Each named turn below is shown by a few rows before and after it. Which turns, in which order, take the first row of each later pair to the second? The first pair is answered.
q_329:
[-18  -4 -27  -4   1  -2 -21 -20 -14 -14  12  -8   2  -4  -8  22  -9  19
 -31   2 -13 -41  18]  ->  [-13  11 -12  -5 -20   2 -15 -11 -14 -23  16 -18   6  10  -9  20 -33   6
 -38   3  -2 -36  15]
[ 14  19  -4  27   4 -19  21   9 -15  28  11 -27 -25   6 -31  31 -16   7
  -3  28  21   3  23]  ->  [ 20  24  -1  30  -5 -15  26  10 -13  32   9 -23 -16   7 -30  27 -20   8
  10  23  24  10  14]
[  4  11  33 -24 -10  -7  15  20  -1   5 -19  23  17  15  -2 -22  13 -11
  -3 -23  24  -4   7]  ->  [  1   8  24 -26   3 -14  13  15   2   7 -22  33  18   1   5 -19  29   1
   3 -26  18  -8  15]
q_513:
[-14 -10 -12 -23  17  43  -5 -21  -6 -15   7 -34  15  15 -22  33  23  53
  58  15 -35   1   4]  ->  [-10  -5 -16 -22  13  40  -1 -25  -1 -12   3 -31  12  15 -10  29  26  50
  63  17 -33   2  10]
[  1   0 -13  37 -32 -14  -6 -32   6   2 -19 -46 -17  -9  20  -6  -7 -23
 -31  20 -10  -4  13]  ->  [ -6  -1  -6  36 -29 -10  -5 -22   1  -3  -7 -55 -17   1   0  -6 -12 -30
 -41  19 -10  -8   6]
[ -1  -8  10 -14 -20 -18  -8  29   7  16   3  10  11  -5 -48   3  11  -4
   3 -15  10  16  -2]  ->  [  0 -11  13 -13 -11 -17  -5  18   5  22  -2  22  12 -12 -41  -1  28   0
  16 -16   7  18   2]
q_827:
[  1   4  -7  -1  -1   1   1 -13  -5 -17  16 -22  -9  11  16  -1  14   1
  -2  -2 -22  -8  23]  ->  [ -7  -2 -11   4  -7   5  -5  -9   0 -12  22 -30  -6  10  10  -2   7   0
  -2   5 -25  -4  15]
[-18  -7  -1 -12  10  29  -5  -4   7  23  23  -6  34  -7  -4 -11   4  15
  39  26   2  33 -15]  ->  [-23 -13   0  -4  11   5 -22  11  -2  34  10  -7  14 -10 -34 -25  19  -5
   9  12  19  35 -26]
[-27 -33 -20   4   2  -1   5  18 -15 -38  43 -53 -42   8 -25  12 -47 -29
 -55  11 -11  -2  -1]  ->  [ -9 -19 -15  -4  -4 -50  18  20  -8 -44   9 -11 -66   6 -21  14  -9 -30
 -77 -13   4 -18  20]

Between the rows of a pair lie two turns.
[-10   0  -3 -11 -10 -39  -2  32  -6  40 -17  30  -5  -2 -37  -7  37  -2
  42 -27  11   6   1]  ->  [ -7  -1  -9 -24  -6   9   5   8  -3  34   1   9  23   7  -1   5   4  27
  87   5 -16  10   2] | q_827 then q_827
[ -8 -19 -15 -20  15 -24 -12  -4 -11  12 -11  42 -13 -21 -19 -11  47   9
  13 -40  -2  -1   3]  ->  [  1  -3 -14 -33  24 -16   8 -29 -10 -15   0  35 -18 -13  13  11  36  21
   8 -26 -14 -25  27] | q_329 then q_827
[  4 -19   1  29 -12 -11   4  13  -3   9  10   7  -4 -23 -23   8  27 -15
 -27  -1  18   8 -23]  ->  [ 32  -1   0   1 -17   3  36 -11   5   0  12  24   5 -11  34  20  17  13
  12  10   5  -5   0] | q_827 then q_827
[-10 -18 -21  23  24 -16 -19 -12  10 -13  12 -11   7   2 -13  12  17   3
  -2  -2 -17  11 -34]  ->  [ -4  -5  -4  28   3 -10 -18   2   7 -16  15 -21  19  13 -20  12  -6 -12
  -8   2  -1  14 -32] | q_329 then q_329
[ 28  18  -3 -20  -3   3  27 -30   7  -2  -4  39   2   1  62  12  21  41
  32  -1  -5 -23  32]  ->  [-35 -34 -16  29  10  34 -21   7 -14  18  37 -41   4  -9 -31  -1 -14  -2
  -4  18  -6  19 -35] | q_827 then q_827
[  1  14  18  30 -12  35  16  -3  -4  -7   4 -25  39  14  54  -6 -29  13
  20  43 -10  30  -7]  ->  [-21 -12   4  51   2  17 -16  15 -13  11  12 -37  37  -7   7 -22 -19  -5
   7  33 -12  49 -33] | q_329 then q_827
[  5   1  18 -54  20 -12  13  -1  -3   0  11  49  21   5 -22  25  20  32
  33 -12  -4 -15  26]  ->  [-26 -18  10 -31  19  17 -11  16 -16   4  36   2  30   0 -63  20 -12  19
  21   8 -13   5  -7] | q_827 then q_827
[ 11  45  41 -46 -24  28   6  15  14 -24  37   6  22  67   8  33 -60  21
  16 -12  11  15  -4]  ->  [-10  24  39 -10 -21 -12 -28  47   3 -21  30  -5  -9  57 -59  19 -35 -16
 -44 -41  38  20 -26] | q_827 then q_827
[ 10   8  19 -41  -4 -12   8   1  -1 -22  29  17   1   3 -29  32   0  16
  15 -11   7 -28  21]  ->  [ 21   4   4 -38  -2 -18  13 -11   5 -10  19  33   0  -6  -9  24  18  21
  26 -15   5 -25  26] | q_513 then q_513
[ 56  -7  -5 -24 -29 -14  23 -37  26 -26 -13  24  -4  21  60   1   2  -1
   6  -9   2 -35  39]  ->  [ 19 -24  -3 -13 -28  41   7 -26   8 -29  35 -40  27  33  18   6 -55  -8
  17  27 -19 -19   2] | q_827 then q_513
[ 17  16 -14  12  -5   0  18 -27  19  18 -20  17   5  -5  42 -10  19  -1
  14  -2   2   5   8]  ->  [-13  -8 -22  32   3  15  -2 -13  10  27   7 -26  11  -7   4  -8  -3 -22
   3  21   1  19 -26] | q_827 then q_827
[ 33  29  -3   0  -9  16  14  -7  30  -7   1   0  10 -13  42  16 -11   5
  20   2   5   6  13]  ->  [ 12  16   2  14 -16  30  -4   9  23 -11  20 -34  14  -3   2  18 -38 -19
  -5  12  12  11 -13] | q_513 then q_827
[ 27  21   3 -15  -7  -8   9 -10  -1 -17 -31  38  -1 -31  41 -26  41   5
 -34 -31  -5 -13 -15]  ->  [  4  -3  -6  -2   5  57   3 -14  -7  -8  12 -29  35 -23  35 -19 -15  10
  -1  11 -36  12 -50] | q_827 then q_827
[-42 -28  10  -4  17  -3 -28  24 -18   6  41 -18   8  -6 -59  19 -15   4
 -30  -6 -11 -10 -19]  ->  [-26 -36 -20   5  44 -17 -25  -7 -12  33  12  25   2 -37 -13   8  42  31
   2 -12 -29   2  -2] | q_513 then q_513
[-14  -4 -44   4  49  34  -7 -30 -13   0  12 -28  14 -20  25   4 -15  -5
 -17  26 -47  14 -22]  ->  [ -5   5 -41   4  43 -26  -8 -13 -16   1 -26  19 -23 -29   8 -10  38 -15
 -65 -20 -12   3  -8] | q_827 then q_827
[ 13 -23 -14  43  11 -67 -37  15   2  26  -3  11 -49  -6 -56  -6  47 -26
 -35 -10  41  16 -54]  ->  [ 64  23 -16 -17   0 -10  28 -50  25   4   2  35   2  20  69  24  15  41
  69  27   0  -8   0] | q_827 then q_827
[ 13 -19  22  40 -37  14 -32  17 -11  -7  -9   6  37  10 -66 -24 -15 -61
  -3  -4  37  30   0]  ->  [ 18 -31 -11  39  -1   2 -31  -3  -8  18 -27  48  46 -22 -51 -32  33 -34
  38 -10  23  41   8] | q_329 then q_329
[-12   2   5  15 -11   2 -30  14  -4   5  -2 -15  -3   4 -31   1 -14  -3
 -15 -19   7  17 -15]  ->  [ 16  26   8  -9 -16 -12  -6  -5  10   4 -15  16  -2   7  18   8   0  25
   7 -28   5  -3  14] | q_827 then q_827
[  9   3  28 -27   5 -17 -22  16 -41 -23  17  69 -11  47 -10   8  18  13
  19 -15  -1   2   5]  ->  [ -6 -10  21 -22  14  23 -26  12 -46 -22  44  32   7  50 -11   9 -21  11
  37  13 -18  18 -14] | q_827 then q_827
[  4 -10  17   1 -20  -1 -10  43   0  30 -14  22  27   4 -26  -1   2  -6
  32 -17  20  27 -22]  ->  [ 12 -15  -2  -3   7  -9  -6  25   1  31 -19  42  26 -11 -10   2  25  14
  44 -15   1  19  -7] | q_329 then q_827
[ -3  -9  43  10 -30  -6   8  29  26   5  20   6   5  37  18   8 -42 -35
 -17  20   8  -3  -6]  ->  [ 12 -14  18   6 -11 -12  13  14  32  38  -2  50  27  15  37  -5   2 -12
  37   6   1  12   4] | q_329 then q_329
[ -2 -14 -15   9  20  -3 -17 -39  18  10  -5  43  -7  -9  36  -9   7 -16
   4   7  -8   7   2]  ->  [-13 -30 -24  23  26   9 -28 -30   7  17   6  21   1 -12  22 -10  -7 -24
  -1  13 -16  18 -16] | q_827 then q_827
[ 22  33  69 -57 -28  19  37  43  23 -32   9  29  14  43   8  22 -29  -4
  32   5  31  -8  17]  ->  [  3   2  48 -46  -5  57  26  32  24  -6  29   5  50  34  -5  14 -42   8
  72  32   6  22 -10] | q_329 then q_827
[ 37   3   0 -17 -21  48  21 -25  15  -4  -2   7  10  24  38   6 -34  27
  15  -1  -4   6  25]  ->  [ -2 -35  -2  27 -18  18 -26  11   1   6  -1 -27 -17   6 -44  -6 -31 -13
 -41 -18  20  26 -16] | q_827 then q_827
[-26 -42 -10  -6  47 -46 -26  16 -22 -18  -5  -1 -34 -23 -33  18  45   9
 -56 -43   1   3  25]  ->  [  8   6  20 -31  15 -47  10   8  -5 -41 -21  24 -34   6  16  32  30  17
 -48 -45   8 -26  62] | q_329 then q_827
[ 14  11   6  40 -48   9  -4  24   9  29 -26 -18   7  -1  15 -44 -32 -40
  -8  -8  42  47 -23]  ->  [ 14  16  22  28 -57  -2  -5  38  10  20 -21 -10   0  11  -1 -37 -30 -42
 -19 -18  49  34 -10] | q_827 then q_513
[-31  -9  19  14   6 -29 -34  35  -4 -29   8  19   3  22 -70  -3  20 -29
 -45 -18  27  -2 -18]  ->  [-13 -17 -15  11  38 -46 -29   1   7  -5 -19  59   3 -10 -32 -14  73  -3
 -10 -24  11   2  -3] | q_513 then q_513
[ 22 -16  24   6 -57   0   4  40 -41  46 -27  17  19  -7 -23 -38 -27   0
  -5  -8  27  46  14]  ->  [ 12 -38 -14   0   0 -19  -3   6 -49  55 -32  44   1 -34 -21 -31  31  37
   1  -9  -5  33  28] | q_329 then q_329
[ 40  20 -14 -18 -71  11  12 -10   5   0  -2  28  13  -9  25  12 -37 -19
  34 -20  32  38  23]  ->  [ 24  -7 -53 -22  -3  -8   7 -45  -6   7   2  50 -14 -41  26  26  14  15
  36 -18   0  18  37] | q_329 then q_329
[-28 -25  16 -26  16 -12 -18  33 -31  -4  26  21   9  -4 -73   3   2   4
 -17  -8   1 -17 -11]  ->  [  7  -9   8 -34  19 -34  -2  13 -14   2  -3  69  -3 -12 -24   3  36  22
   5 -16   4 -25  19] | q_827 then q_513
[  5   3  -1  12  43  -4   2  17  14  57  14   0  29 -16 -36 -21  12 -39
   7  -6  27  15 -38]  ->  [ 25  12  -3   6  40 -20  13   5  16  60  -3  34  17 -24 -13 -23  29 -30
  14 -14  26  13 -21] | q_513 then q_827
[-11  -2  33 -24  -9 -36  -6  60  -5   3  11  35   9   9 -81   4   3  -2
  -1 -36  19  -7  -5]  ->  [ 12  21  31 -60 -13   4  30  27   7  -2  15  43  41  26 -13  22 -20  33
  60  -9   2 -18  17] | q_827 then q_827
[-22 -21 -14  -6  34 -26 -17  -7  -2 -16  15  -8 -33  -4 -35  17  17   6
 -40   3 -15 -22   3]  ->  [ -1  12  16 -18   0 -41   5   2   1 -29   2   3 -34  19 -22  17  13 -10
 -55  -9  15 -32  18] | q_329 then q_827
[  7   3 -11 -23   5   3   0 -16   4  10  19   3 -13 -12  19  13  -2  23
  20  12  -6   3   2]  ->  [-11 -11 -12  -5   3  -3 -18   5   1  12  21 -18 -23 -20 -18  10  -1  -1
  -6   3   6  13 -14] | q_827 then q_827
[-16   5   2 -27  33  -6 -15 -25 -21 -14 -14 -23 -21   2  43  -8   0   6
   4  13 -24 -25  13]  ->  [-32  -7  -3 -14  35 -12 -36 -10 -29 -14  -6 -35 -30  -2  15 -15   3 -12
 -16   6 -15 -20  -2] | q_827 then q_827
[ 14  21  10 -12   0  40  38 -16  20 -31  -8 -15  43  16  55  -2 -56  46
  56  43 -17   8  25]  ->  [-36 -22  10  45  -2 -24 -26  53  -3  -8 -12 -36 -13 -14 -71 -32 -16 -33
 -57  -6  21  32 -32] | q_827 then q_827
[ -3  10  27  -7 -40 -32  -5  12  -8 -25  -2 -13 -16  12 -22 -18 -15 -39
 -44 -24  19  -7  -5]  ->  [ 14  26  27 -33 -45  -2  20 -13   4 -34   4  -7  12  22  39  -4 -33  -8
   6   3   0 -20  16] | q_827 then q_827
[-15 -28 -30 -20  61 -15   0 -20 -17  10  33  -5  12 -14  -5  10  27  44
  13  18 -11   2  15]  ->  [-23 -13  -1 -13  25  -2  -6  -2 -21 -22  50 -54   1  21 -22  16 -27  15
 -33  29   9 -10  -1] | q_329 then q_329
[ 16 -17 -19 -29  39 -27   1 -11   1  -4 -23  16  20   1  35  20  24  38
  50   5  -9 -19  39]  ->  [-15 -39 -19 -12  51   5 -17  -9 -12 -11  15 -41  25   8   9  23 -11  28
  33  35 -25 -13  15] | q_827 then q_329
[ 40  14  19   7 -21  39  -7  45  25  38  18 -29  46 -28  22 -63 -26  -8
  65  11 -18  36 -18]  ->  [ 18 -17  -6  23  19  19 -25  46  15  55  17 -20  27 -53 -11 -66  10  -6
  55   7 -28  39 -28] | q_329 then q_827
[-26 -34   6  45  13  33 -37  14  23  45 -18   5  33 -51 -46 -14 -22   1
  13   1  -6  57 -36]  ->  [-10 -26  -3  52   8  28 -34   3  33  50 -34  13  31 -55 -12 -20 -13  -1
  23  -4 -10  64 -30] | q_513 then q_513
[ 13 -16 -34  18 -25 -31   0  -1   0  24   7 -19 -23 -17  14 -17 -10 -41
   7   3  -6  13 -29]  ->  [ 32  -3 -32   2 -25 -35  15  -5  10  16  -9  -1 -21 -13  47 -12   7 -26
  20  -2 -11   3 -10] | q_827 then q_827
[  4 -30  -2  30  37  -7  -4  -7 -10 -11  -1 -17 -11 -11  -8 -25 -22 -35
 -62   0  -1  10   3]  ->  [ 30  -2  -3  -2  38  -6  27 -37   0 -18 -17  21   3  -2  50 -13  -9 -10
 -31   2  -4  -7  34] | q_827 then q_827
[-58  -6 -11 -27  83  16  -2  -6   5  -7  20   2   1  19 -33  11  24  -1
  10  24  -3  15  13]  ->  [-42   1  -4 -35  77  -8   8  -6   4  -7   3  31 -17  16 -25   8  47   4
  -1   4   9   6  29] | q_827 then q_827
[ -8  -3  17 -28  12 -47   5   5  -3 -23  -1  30 -35  -5 -18  25  23 -11
 -43 -20  -5 -29  19]  ->  [-10  -5  12 -38  21  18  18 -19   1 -24  34  -3  10  11  15  41 -31  18
  18  28 -34 -20  13] | q_827 then q_827
[ -2  -9 -11  23  -8  -6 -11  -7  18  24 -34  13 -17 -21  35 -36  26 -13
   3  -1   0  21  -9]  ->  [ -2  -9 -16  19  -6  20  -8 -18  19  26 -20  -4  -2 -20  40 -27   5   0
  21  17 -15  22 -17] | q_827 then q_827
[-13 -15  -3 -37  23 -15   4  16 -27 -15 -30  35  21 -18  -1  47  41   4
 -48 -18 -33 -64   4]  ->  [ -3   1  15 -44   0   4  14  17 -21 -41 -19  18  24   0  21  50   6  11
 -43  -9 -33 -71   4] | q_329 then q_827
[ 12   9   8  25 -28 -15  21  -2   4  -7 -17  12  13   7  21 -20   2  -2
 -13 -18   6   6   6]  ->  [  6   1   1  30 -20  14  15  -5   1  -8   3 -22  27  10  17 -15 -26   1
   2   1  -5  19 -13] | q_827 then q_827
[  4 -11 -12  -5  17   2   8   8  -6 -13  51 -25   4  19  -3   6   0 -11
  -1  32  -2 -11 -18]  ->  [ 14  -4  -7  -7  13 -35  12  19  -2 -15  30   6 -16  14  -3   2  31 -17
 -26   0  15 -17   0] | q_827 then q_827
[  4  16  34 -23 -16 -66 -10  14 -19 -40   8  14 -14  28 -39  -6   9  -5
 -62 -18  24 -32   6]  ->  [ 18  30  33 -48 -13   4  20 -23 -17 -47  34  -7  37  47  18   9 -43  36
  11  29 -14 -34  11] | q_827 then q_827
[ 22  43  41 -20 -13  20  45  14  -1 -30 -11   0  26  77  -2  12 -24  -9
  19  -2  -3   7   8]  ->  [  3  18  25  -4  -4  40  30  15  -4  -7   2 -16  48  64 -21  -3 -30  -1
  44   7 -18  36 -20] | q_329 then q_827
[  6 -18 -24  10  21 -21 -28  -3  -3  35  11  23 -37 -14 -60 -27  36 -18
 -10 -15   7  36  16]  ->  [ 38   4 -28  -2  19 -10   1 -30  12  38  -8  41 -23 -14  11 -23  35   5
  25 -12  -3  27  45] | q_513 then q_827
[  7  13  30 -35 -21  12  11   5  -2 -10  16  -5  25  21  -8  10 -40  13
  18   6   1  -8   8]  ->  [-11  -2  21 -17 -15  20  -2  16  -5  10  24 -19  37   9 -31  -2 -38   5
  20   7   0  11 -12] | q_329 then q_827
[ 22  16 -15   3  18 -38  -6 -15 -19  -3 -14   2 -30  -9   5   1  43 -32
 -43 -29 -15   4   6]  ->  [ 35  41   1 -18   0 -24  18 -34 -11 -17 -11   2 -20   8  38   9  21 -18
 -26 -18 -19  -4  20] | q_329 then q_827
[  9 -19  -3  44  29 -17   0 -34  12 -39   7  22 -53  -6  31 -20  51  59
  -2 -13 -39 -35   3]  ->  [-11 -38  -9  56  41  23 -11 -35  13 -37  33 -22 -29   0  14 -23  20  52
  11  17 -51 -16 -23] | q_827 then q_827
